In the data rows, 128 means zero.
Here are some points:
[152 111 154 153 117 128 171 146 154 140 111  78 148 153  79 103 104 153
 128 128 128  78 129 118]
[128 190 142  80 165 153 110 106 205 194 145 125 107 178 129 103  79 102
 128  78 103 128 104 118]
[103 160 111 104 141 128 133 142 129 146 158 147 116 128 129 154 128  76
 103 128 128 128 104 108]
[152 130 175 104 143 153 143 112 129  78 126 116 169 153 104 128  79 153
 103 128 152 103  80 104]
[128  88 141 153 124 128 132 140 154 148 112  69 175 153  54 103  79 153
 128 103 177 103 129 152]
[128 104 121 153 112 128 127 127 129 123 103 115 121 128 129 128 128 153
 153 128 128 153 153 136]
[152  87 145 153 128 153 117 124 104 131 100  72 158 153  79 128 104 153
 103 128 152 103 153 169]
[177 101 116 129  70 128 144 143 104 112 160 117 117 103 180 154 178 102
 153 203 152 153 129 106]
[103 151 104 129 123 128 113 135 104 125 123 192  75 103 180 154 178 127
 153 128  78 153 153 123]
[152 125 144  80 153 203 151  98 129 102 104 139 172 178 104 103 128 153
 128 128 152  78 104  85]
[128 120 153 129 116 153 122 147 154 130 103 147 157 103 129  52 128 203
 178 153 128 153 129 105]
[ 79 132 115 129 145 103 132 131 154 120 120 141 138 153 104 103 104 153
 128 103 128 128 129 120]
[128 167 133 104 154 153  77  83 154 180 123 132  95 153 154 103  79 127
 153  78  78 178 129 152]
[128 139 121  80 165 178 169  98 154  95 126 137 176 203 104 103 128 153
 128 128 152 103  80  47]
[ 79 200  99  80 170  78 156 132 179 139 198 146 136 153 129 128 128  76
  77 128 152 128  80  78]
[128 123 130 153 121 103 119 144 129 137 132 121 108 128 129 128 128 127
 128 128 128 128 153 154]
[ 79 149  75 129 148 103 109 113 129 109 159 165 102 103 180 154 153 127
 128 128 128 178 129 117]
[202 145 129 104 107 153 131  97 154 161 173  96  92 128 180 128 128  51
 153 178 128 153  80 110]
[103 134  97 129 120 128 130 157 154 160 147 106 118 128 104 128 128 102
 128 103 152 128 104 111]
[128 109  75 153 121 128 151 135 104 178 116 106  98 153 104 128 178 102
 153 103 103 128 177 145]
[128  68 127 178  89 128 140 156  53  84  95 125 140 103 129 154 178 153
 128 178 152 103 177 150]
[128 102 145 104 101 128  86  90 129  68 155 103 162 103 154 179 104  76
 103 178 177 153  80 131]
[177 115 171  80 123 178 106 138 104 150  98 140 121 103 104 179 153 127
 128 128 128 103 177 153]
[152 106 180 153 126 128 132 130 154  96 130  71 157 153  79 103  79 127
 103 128 177 103 104 140]
[128 133 140 104 110 128 137 142 154 134 136 149 141 103 129 103 128 127
 128 128 128 128 104 109]
[128 120 118 129 123 103  97 122 129 129 140 129 121 103 129 154 128 127
 128 128 128 153 129 158]
[152 148 164 104 150 128 150 132 129 129 156 124 143 153 104 103 104 127
  77 128 152  78 129 123]
[ 79 149  72 129 135  52  88 130 129 120 172 172  75  78 180 154 128 102
 103 128 103 203 153 156]
[177 111 191 104 113 153 106 127 104 114 101 127 141 103 129 154 128 127
 128 128 128 103 129 148]
[103 174 168 104 156 103 114  93 154  49 169 144 173 128 154 128  54 127
  52 128 152 128  56 105]
[152  93 181 129 108 203  74 114  78 155  73 116 163 103 104 154 128 127
 153 103 152 128 129 203]
[177 117 163 129 117 178 183 145 129 136  91  97 152 178  79  77 128 153
 153 128 128  78 129  94]
[128 136 127 129 122 128  82 142 104 146 129 161  95  78 180 154 128 153
 128 128 103 178 153 164]
[177 113 142 153 100 128 168 134 129 140 147  76 124 128 129 103 128 102
 128 178 152 103 104 110]
[152 121 158 153 114 128 189 162 154 146  99  86 136 178  79  77 104 153
 128 128 128  78 129 106]
[103 147 123 129 152 103 136 112 129 113 149 141 136 153 129 128 128 127
 103 128 128 128 104 118]
[103 151  93 129 124 103 164 133 154 120 162 143 101 128 154 103 153 102
 128 153 103 128 104  81]
[177 109 163 153 128 153 143 146 129 143 105  70 126 178  79 103 104 153
 128 103 128  78 153 149]
10 more points follow, each with its number after it:
[128  66 126 153 116 128  80  78 104  95 101  95 172  78 129 128 104 178
 178 153 152 178 129 179] 0
[128 144 140 104 134 128 119 119 104 132 129 124 144 128 129 128 128 102
 103 128 128 103 129 149] 1
[152 185 181  80 123 153 129 194 154 186 117 162  90 153 154  52 128 178
 178 103  54 153 153 101] 2
[177  85 128 104  32 103 128 128 104  80 202 101 150 103 154 154 128  51
 103 227 177 128 104  86] 3
[103 150  70 153 149  78 154 105 179 104 189 106 127 153 154 128 104 102
 128 178 152 153  80  97] 4
[128 147 143  80 125 128 131 141 179 141 145 167 134 103 129 103 128 127
 128 128 128 153 104 102] 5
[103 129 124 129 131 128 133 144 154 128 126 135 127 153 104 103 104 153
 103 103 128 128 129 125] 6
[128  60 111 178  70  78 192 204  78  66 129 111 161 103  79 154 178 127
 103 203 202  78 153 109] 7
[128 141 128 104 147 128 111 115  78 132 128 121 126 153 129 179 153 102
 103 128 128 103 153 147] 8
[152 102 128 153 111 153 144 157 129 167  96 104 127 153 104 103 128 153
 153 103 128 103 177 142] 9
Which two of these numbered points are nearest to each point below, looking only along the 3 directions in which the first points spread most? Their numbers follow each, nearest first.
[202  87 194 104 107 178 121 158 129 155  69 116 121 103  79 128 128 153
 153 103 128  78 177 153] > 9 0
[ 79 122  78 129 114 128 103 125 129 128 107 157 110 103 154 154 153 127
 178 128 103 178 129 125] > 8 1
[128 117 134 104 110 153  97 127 104 136 113 154 119 103 154 154 153 127
 128 128 103 153 153 145] > 8 0
[103 171 124 104 175  78 145  94 154  95 182 146 156 153 154 128 104 127
  77 153 128 128  80 103] > 4 5
[152 116 139 153 133 103 187 148 179 126 130  67 145 178  79  77  79 127
 128 128 152  78 129 103] > 6 1
[177  55 158 104 118 153  48  78 104 127 123  60 208  78  79 179  79 102
 128 128 202 153  80 204] > 7 0
[ 79 146 125 178 135  52  73 142 129 165 127 139  80  53 154 179 104 127
 103  78  78 178 153 221] > 8 5
[103 100 102 153 127 103 142 141 104  83 117 139 135 103 129 154 178 127
 103 153 152 128 129 136] > 8 0
[128 167 166 104 195 153 108  67 129 129 130 154 151 128 154 128 104 102
 103 103 103 103 104 153] > 5 6
[ 79 146 112 129 145  78 130  98 179  69 179 123 158 128 129 103  79 102
 103 128 152 153  56  91] > 4 5
[152  83 120 153 121 178 154 102 104  94  63 123 150 178 129  77 153 203
 203 153 128 128 153 105] > 9 0
Here are 10 other points, each followed by its number:
[ 54 150  86 178 154  78 131 125 154 112 129 139 147 153 129 103 104 178
 103 103 128 128 104 118] 0
[103 145  66 153 112 128 173 190 154 219 125 133  64 153 104 103 178 102
 178 103  78 128 177  97] 1
[152 164 145  80 151 153  86  93 154 175 116 138 104 128 154 103 104 127
 153  78  78 153 129 136] 2
[ 79 138 157 104 180 128 104 115 129 102  93 156 176 153  79 128  79 203
  77  53 128 103 153 146] 3
[103 133  81 129 104 103 112 121 104 108 175 160 106 103 180 154 153 102
 128 153 128 178 129 110] 4
[128  26  93 251  68 153 150 158 154 145  56  89  79 128 104  77 128 203
 229 128 103 178 153 141] 5
[128 136  95 104 114 128 103 110 104 117 155 160 101  78 180 179 153  76
 153 153 128 178 104 129] 6
[103 171 132  80 182  78 129  94 129  95 182 163 145 128 154 154 104 127
  77 153 128 128 104 117] 7
[128 148 100 153 142 128 162 163 129 176 105 160  91 153 129 103 153 178
 178 103  78 128 153 121] 8
[152  96 149  80 117 153  77 119 104 139 101 149 125  78 129 179 153 127
 153 128 128 153 153 159] 9
The same question for these:
[103 223 128 153 119 128 240 217 104 139  85 255   0 203 205  77 227 178
 153 128   0  78 226  34] > 1 8
[177 137  99 129  90 128 143 117 104 131 175 133  81  78 205 154 178  25
 153 203 128 153 104  94] > 6 4
[128  92  93 178  98 153 135 157 104 198  88 103  95 128 104 103 178 153
 203 103 103 128 201 155] > 5 8
[103 164 109 153 183 128 139 103 179 172 111 143 101 153 129 103 128 153
 153  78  78 153 129 127] > 2 8
[103 134  86 129 116 103 157 143 179 154 145 143 117 128 129  77 153 127
 153 128 128 153 129 102] > 2 0
[152 105 144 104  90 153 102 141  78 132 104 146 127  78 154 154 153 127
 153 128 128 128 153 140] > 9 6
[152  98 110 178 135 128 128 115  78 112 101  84 113 153 129 179 153 127
 128 153 128 103 153 160] > 9 5
[103 153  94 104 129 103 105 138 104 139 159 164  93 103 154 179 153  76
 103 128 128 153 129 140] > 4 6
[128  75  86 202 119 103 153  96  78  81 109 104 120 128 104 179 153 102
 103 153 152  78 153 159] > 9 6
[ 79 120  95 129 111 103  94 120 104  84 141 163 129  78 154 179 153 102
 103 153 152 178 129 137] > 6 4
[128 132 130 104 120 153  77 109  78 116 125 170 115  78 180 179 153 127
 128 128 128 153 129 150] > 6 4
